Rotation paths and how fast each direction turns (degrees a step)
Each turn is a multiple of 5 degrees from 10 to 175, or 0.
Each row of a path follows its step; steps can be skipped.
Rotation 1:
step 1: [ 1.20  1.43 -1.52 -0.74  1.37 -1.45  0.23  0.93  0.27  0.01  1.33 -0.19
  2.36  1.35  0.20 -1.02 -0.41  1.09  0.62  0.49  1.56 -0.33  0.88  0.06
 -0.76  0.21 -0.12  1.08 -2.69 -0.90 -0.17  0.24  0.58 -0.28  1.32 -0.35
  0.55  2.79 -1.62 -0.27 -1.90 -2.38  0.44]
step 2: [ 1.53  0.23  0.70 -1.22 -1.43 -1.02 -0.64 -0.04  0.07 -0.07  0.80 -1.65
  2.59  1.30  0.10  1.10  0.56  0.00  1.84  0.04 -2.11 -1.38 -1.24 -0.61
 -0.28 -0.98  1.85  0.17 -0.63  0.47  2.74  0.44  0.49  2.53  0.47 -0.23
 -2.00 -0.94  1.59  0.63 -0.07 -0.55 -0.15]
step 7: [-0.27  0.08  1.07  0.59  0.66  2.29  0.51  1.74  0.98  1.25  0.91 -0.54
 -1.50  0.87 -2.11  0.09  0.72  0.43 -1.34  0.69  0.00  1.88  1.52 -1.48
  1.38 -1.01 -2.50 -0.74  1.54  0.84  0.91  1.94  0.36 -0.73  1.51  0.88
  0.13 -0.58  0.64  1.22  0.67  2.36  0.43]
step 8: [ 0.63  0.20 -0.50 -0.26 -1.31  0.34  0.00 -0.16 -1.01 -0.84  1.00  1.93
 -1.10  0.35 -0.58 -0.94  0.54  1.36  2.09 -1.52 -0.07 -0.28  2.71 -0.35
  1.12 -1.63 -0.15  2.10  0.43 -0.43 -2.19 -0.74 -1.16  0.57  0.34  1.99
  2.17  2.48 -1.51 -0.31 -0.05  1.13 -0.71]
step 10: [ 1.76  2.62  0.14 -0.26  0.41  0.80 -0.18  1.39  2.12  1.06  0.63 -0.06
 -0.17 -1.28 -0.66  1.04  0.61  0.20  1.63 -0.43 -0.59 -0.92  0.25  1.18
  0.06 -1.91 -0.99  0.22 -0.70  1.22 -0.25  0.36 -1.01  2.34  0.04 -0.42
  1.06  0.36  0.04  3.39 -0.26 -2.46 -0.49]
step 11: [ 0.19  0.00  1.82  0.04 -1.27 -2.15 -0.62  1.36 -0.24 -0.31  0.67  1.58
  0.50  0.14 -0.61  0.40  0.55 -2.16  1.10  2.26 -0.04 -1.87  2.39 -0.74
 -1.65 -0.36  0.01  1.11  0.04  0.81  1.62  1.73  1.78  0.03  0.08 -1.75
  1.74  0.63  0.12 -0.33  0.45  0.66  1.01]
step 30: [-0.24 -0.31  1.28  0.52 -0.74  0.09 -1.23  0.47 -0.92 -0.95 -0.82  0.96
  0.69  2.01 -0.50  1.89  0.24 -1.34  1.30  1.52  0.00  1.10 -0.10 -0.39
 -0.45 -0.35 -0.40 -1.49 -0.54  0.08  2.04  0.72  1.31  1.03  1.35 -0.32
 -1.47  1.57 -0.64  0.05  3.41  2.16  1.83]
step 35: [ 1.04 -0.03 -0.18 -0.30  3.14 -1.13  0.20  1.52 -0.38  1.36  1.46 -0.57
  0.86  1.77 -1.31 -2.55 -1.34  1.92 -1.44 -0.37 -0.91  0.61 -1.62 -1.45
  2.17 -1.11 -0.04 -1.46  0.34 -0.79  0.10  0.87  0.30 -0.50 -0.09 -0.07
 -1.12 -0.25 -0.28 -0.25 -0.62 -0.12 -2.04]
step 36: [-0.85 -0.18  0.25 -1.25 -2.62 -1.97 -0.63  0.26  0.28 -0.97  1.63 -0.78
  1.24 -0.37  1.26  0.38 -0.39  1.07 -0.66 -1.07 -1.15  0.00  1.91 -0.95
  1.56 -0.94  1.20  0.99  0.15  2.10 -2.15 -0.61  0.40 -0.80 -1.12  2.71
 -1.87 -0.29  0.32  0.40 -0.55 -1.51 -0.92]
step 37: [-0.76  0.70  2.17  0.85 -0.93  1.18  0.39  1.11 -0.89 -0.26  0.26 -0.04
  1.35  3.12  1.32  0.43  1.20 -0.96 -1.31  0.37  0.31  0.71  0.16 -0.79
  2.21  0.86 -1.81  0.24  0.27  0.00  1.52  0.94 -2.16 -2.14  1.40 -0.25
 -0.71 -1.33 -1.37  0.81 -0.02 -0.75 -0.48]
Directions:
[ 0.21  0.08 -0.35 -0.47  0.56 -0.31  0.17 -0.89 -0.31 -0.47 -0.02 -0.25
  0.19 -0.34 -0.01 -0.56 -0.48  0.57  0.13  0.60 -0.55  0.22  0.12  0.45
  0.06 -0.33  0.57 -0.02  0.01 -0.72 -0.10  0.80 -0.08 -0.64  0.15  0.05
  0.34  0.74 -0.41 -0.37  0.19  0.43 -0.41] => 95
[-0.04 -0.92  0.01  0.31  0.58 -0.24  0.32  0.06  0.20 -0.38  0.64  0.22
 -0.59  0.11 -0.52 -0.49  0.52 -0.50  0.12 -0.08 -0.56  0.06  0.10 -0.67
 -0.08 -0.33  0.21  0.04 -0.18  0.06 -0.61  0.80  0.24  0.16 -1.14 -0.22
 -0.16 -0.31 -0.08  0.35  0.01  0.31  0.33] => 90
[ 0.55 -0.03 -0.30 -0.55  0.09 -0.34  0.67  0.10  0.08  0.83 -0.56  0.24
  0.65 -0.23 -0.33 -0.14  0.12 -0.86  0.18  0.43 -0.37 -0.39 -0.19  0.09
 -1.02 -0.41 -0.39 -0.04 -0.76  0.24  0.51 -0.35 -0.19  0.12 -0.46  0.28
 -0.14  0.55 -0.12 -0.20 -0.16  0.10  0.13] => 35
[ 0.16 -0.10 -0.04  0.95  0.02  0.24 -0.12  0.29 -0.63  0.15 -0.23  0.11
  0.30  0.08  0.50 -0.53  0.02  0.37  0.38 -0.18  0.32 -0.09  0.38  1.19
 -0.80 -0.11  0.13  0.09 -0.08  0.16 -0.04  0.72  0.60  0.87  0.12 -0.12
  0.05  0.34 -0.02  0.72  0.16  0.02  0.44] => 35
[ 0.59 -0.62  0.57 -0.45 -0.56 -0.18  0.42  0.11 -0.06 -0.47  0.82  0.22
 -0.09  0.08 -0.15  0.34 -0.14 -0.73 -0.47 -0.08 -0.13  0.39 -0.05  0.70
 -0.54  0.71  0.54  0.61  0.40  0.31  0.03  0.31  0.12  0.38  0.59  0.10
  0.01  0.05 -0.15 -0.79 -0.20 -0.13 -0.14] => 155
[ 0.14 -0.03 -0.57 -0.08  0.01  0.29  0.20  0.34  0.30  0.14 -0.03  0.25
 -0.35 -0.21  0.47 -0.62  0.30  0.28  0.55  0.03 -0.51  0.19 -0.69  0.73
  0.07  0.11 -0.22 -0.37 -0.11  0.72 -0.02  0.11 -0.40 -0.52  0.41 -0.46
 -0.02 -1.25 -0.75 -0.53  0.02  0.01  0.33] => 115
[ 0.06 -0.52  0.49 -0.54 -0.26  0.16 -0.06  0.07  0.00  0.62  0.47 -0.12
  0.39  0.28 -0.30  0.06 -0.23  0.26  0.76 -0.21 -0.16 -0.04  0.52  0.10
  0.53 -0.82 -0.34  0.65  0.09  0.12  0.15  0.28 -0.28 -0.38  0.50 -0.43
  0.28  0.00  0.25  0.44 -1.28  0.32  0.38] => 10
Rotation 2:
step 6: [ 0.47 -2.03 -0.07 -0.14  1.08  0.10  1.80  1.37  2.31 -1.99 -2.08  1.50
  1.70 -2.08 -1.93  0.75  1.76  2.11  0.57  0.22  0.04 -1.65 -0.79 -1.18
 -0.47  1.59  2.24  0.59 -3.10 -0.80  0.13 -0.75  3.18 -0.69 -1.14 -1.26
 -0.71  0.49  0.33 -0.47  1.68  0.50  0.47]
step 14: [-1.53  1.23  1.44 -0.30 -0.66  2.03  1.52  0.68  3.44  2.99  1.04  0.55
  0.22 -1.64 -1.20 -2.64 -0.43 -0.57  0.41 -0.69  2.25  0.72 -0.58 -1.38
 -0.72 -0.61 -0.90  0.25  1.25  0.87 -0.31  1.10 -1.04 -0.23 -2.10  0.92
  1.00 -1.89 -1.83  3.04  0.23 -0.73  0.69]
step 16: [-0.97 -1.59  0.17  1.90  0.82  0.00 -0.78 -0.79 -0.45 -0.23  3.44  0.25
  2.28 -2.97  2.42 -0.21 -1.88  1.43 -2.32 -1.12  0.04 -1.66 -1.74 -2.24
  1.30  0.37  1.92  0.55 -1.31  0.41  0.51  1.35  0.46 -0.86 -0.07  0.47
  2.28  0.03  0.93 -0.70  1.11 -1.42 -0.95]
step 18: [-3.13  0.13  1.68 -2.05 -0.57  0.01  1.31  0.11  2.64  0.54 -0.32  1.46
  0.69  0.04  0.53 -0.98 -0.27 -0.74  0.64  0.03  0.86  1.30  1.06 -1.51
  3.46  0.48  2.25  1.66 -0.67 -0.05  0.34  0.11  2.13 -0.58 -0.29 -1.92
 -1.02  3.24 -3.51  0.26  0.12  0.24 -0.30]
step 20: [-1.38 -0.72 -0.21 -1.75 -2.54  0.86 -1.01  1.00  2.82  1.10  1.75 -2.36
  1.26 -3.43 -0.22 -0.39 -1.22  1.33  0.30 -0.30 -0.47 -0.22 -0.31  0.16
 -0.93  1.53  2.04  2.26  2.23  0.41 -0.98 -0.28 -1.89 -0.24 -0.48  2.10
 -0.60 -1.79 -0.05  1.66  1.56 -1.36  0.84]
step 21: [ 0.15  2.36  1.52  0.69  2.54  1.96  0.55  2.58  1.67  1.23 -0.48  1.23
 -0.24 -0.43 -0.77 -2.06 -0.35  0.76 -0.72 -0.65  1.52  0.80  2.91 -0.44
 -0.11  0.35 -0.09  3.22 -1.61 -0.55 -0.19  2.15  0.74 -1.76  0.75 -1.00
 -2.33  0.37 -1.46  0.55 -0.51 -2.01 -0.97]
step 24: [-0.91  1.33 -0.81 -0.60 -0.84 -0.52  1.21  1.01  1.76 -1.71  0.44  0.70
  0.70 -0.71 -1.14  0.05  1.23  2.30  1.44  2.32  0.33  2.75  1.63 -0.20
  2.03  1.46  2.04  3.83 -0.19 -1.75  0.34  0.46  1.20 -0.95 -0.04  0.41
  0.22 -0.23 -1.71  0.94 -2.73 -1.50  2.02]
step 30: [-2.31  0.42  2.04  0.49 -0.09 -0.24  3.69 -0.08  2.45  0.46 -1.85 -1.06
  0.04  0.01  1.11 -1.78 -1.33  1.73  0.92  1.53  0.29  1.50  0.60 -0.35
  1.56  0.46  0.44  1.39  1.30 -1.71  1.14  3.05  1.46  0.04  1.08  1.91
  0.77 -2.29  1.07  0.55 -1.61  0.46  0.17]
step 33: [-2.04 -0.29  1.98  0.07 -0.61  0.16  0.62  2.37  1.33 -0.02  1.67  1.24
 -1.19 -2.91 -0.07 -0.10  0.99 -0.09  1.45 -0.36  0.90  0.68  2.03 -2.03
 -0.99  1.62  1.20  0.02 -0.89 -0.73 -1.15  3.43  0.76  0.08 -0.53  1.37
  1.08 -0.62  2.55  2.78  0.49  1.56  1.14]
step 37: [-0.90 -0.81  1.98 -0.43 -0.23  2.14  0.00  0.31  0.38  1.30  0.30  0.21
  0.34 -1.35  0.01 -3.26 -1.51  1.59  1.96  1.18 -0.37  2.36 -2.17 -1.28
  1.04  2.21 -1.11  0.86 -1.40 -0.44 -1.72  2.80  1.91 -0.35 -0.10  0.50
 -1.88  0.29 -3.00 -0.54 -0.02  0.49  1.83]
Directions:
[ 0.61  0.49 -0.11  0.65  0.68 -0.09  0.79  0.48 -0.32  0.62 -0.39  0.04
 -0.40 -0.08  0.24 -0.29  0.00  0.44 -0.17  0.61 -0.15 -0.08 -0.05 -0.20
  0.29  0.31 -0.76 -0.24 -0.25  0.16 -0.62  0.44 -0.04 -0.45 -0.05 -0.21
 -0.04 -1.08 -0.34 -0.25 -0.26  0.48  0.16] => 160
[-0.17 -0.32  0.10 -0.25 -0.18  0.11  0.07  0.88  0.40  0.58 -0.33 -0.85
 -0.51  0.21  0.97  0.92 -0.48  0.09  0.14  0.25 -0.18 -0.05  0.74  0.39
 -0.65 -0.22 -0.07  0.40  0.00 -0.31  0.13  0.15 -0.05  0.02  0.22  0.11
 -0.17  0.07 -0.26 -0.19  0.22  0.15 -0.94] => 35
[ 0.36  0.33 -1.07 -0.36  0.05 -0.23  0.01  0.07 -0.04 -0.55  0.81 -0.50
  0.12 -0.13  0.07  0.61 -1.03  0.36 -0.72  0.27 -0.19 -0.35  0.09  0.13
  0.18 -0.38  0.07  0.47 -0.10  0.08 -0.40 -0.27 -0.01 -0.08  0.32 -0.20
 -0.11 -0.27  0.35  0.22 -0.50 -0.73  0.64] => 95
[ 0.55  0.62 -0.16 -0.22  1.02  0.23  0.04  0.16  0.24 -0.27 -1.13  0.04
  0.32  0.55 -0.70 -0.23 -0.16 -0.04 -0.40 -0.32 -0.05 -0.33 -0.17  0.28
 -0.49 -0.12  0.23  0.09 -0.29 -0.30  0.68  0.28 -0.09  0.69  0.41  0.10
 -0.39 -0.14  0.74 -0.04 -0.19  0.04 -0.46] => 170
[-0.01 -0.74  0.45  0.38  0.03 -0.03 -0.24 -0.72 -0.09 -0.01  0.23 -0.59
 -0.80 -0.45 -0.14 -0.02 -0.11  0.49 -0.03 -0.18 -0.41 -0.25 -0.09  0.63
  0.47  0.53  0.48  0.13 -0.44 -0.20  0.55  0.23 -0.09  0.69  0.40  0.66
  0.02 -0.72 -0.06 -0.79 -0.08  0.00  0.45] => 100
[-0.52  0.48  0.32  0.22  0.11 -0.77 -0.33  0.07  0.50 -0.17  0.35  0.19
  0.13  0.57 -0.13  0.45  0.34 -0.26 -0.66  0.29  0.86  0.26 -0.58  0.40
 -0.11 -0.01  0.29  0.67  0.28 -0.06 -0.31  0.46 -0.53 -0.47  0.36  0.00
 -0.29 -0.36 -0.09 -0.81  0.68  0.29  0.21] => 10
[-0.27  0.03  0.34  0.69 -0.23 -0.02  0.08  0.29  0.67  0.35  0.32  0.41
 -0.42 -0.26 -0.18  0.69  0.13  0.06 -0.44  0.43  0.27 -0.16 -0.59 -0.39
 -0.53 -0.53 -0.05 -0.86  0.31 -0.46  0.44 -0.26  0.66  0.05  0.01  0.55
  0.39 -0.35  0.68  0.22 -0.75 -0.17 -0.01] => 130
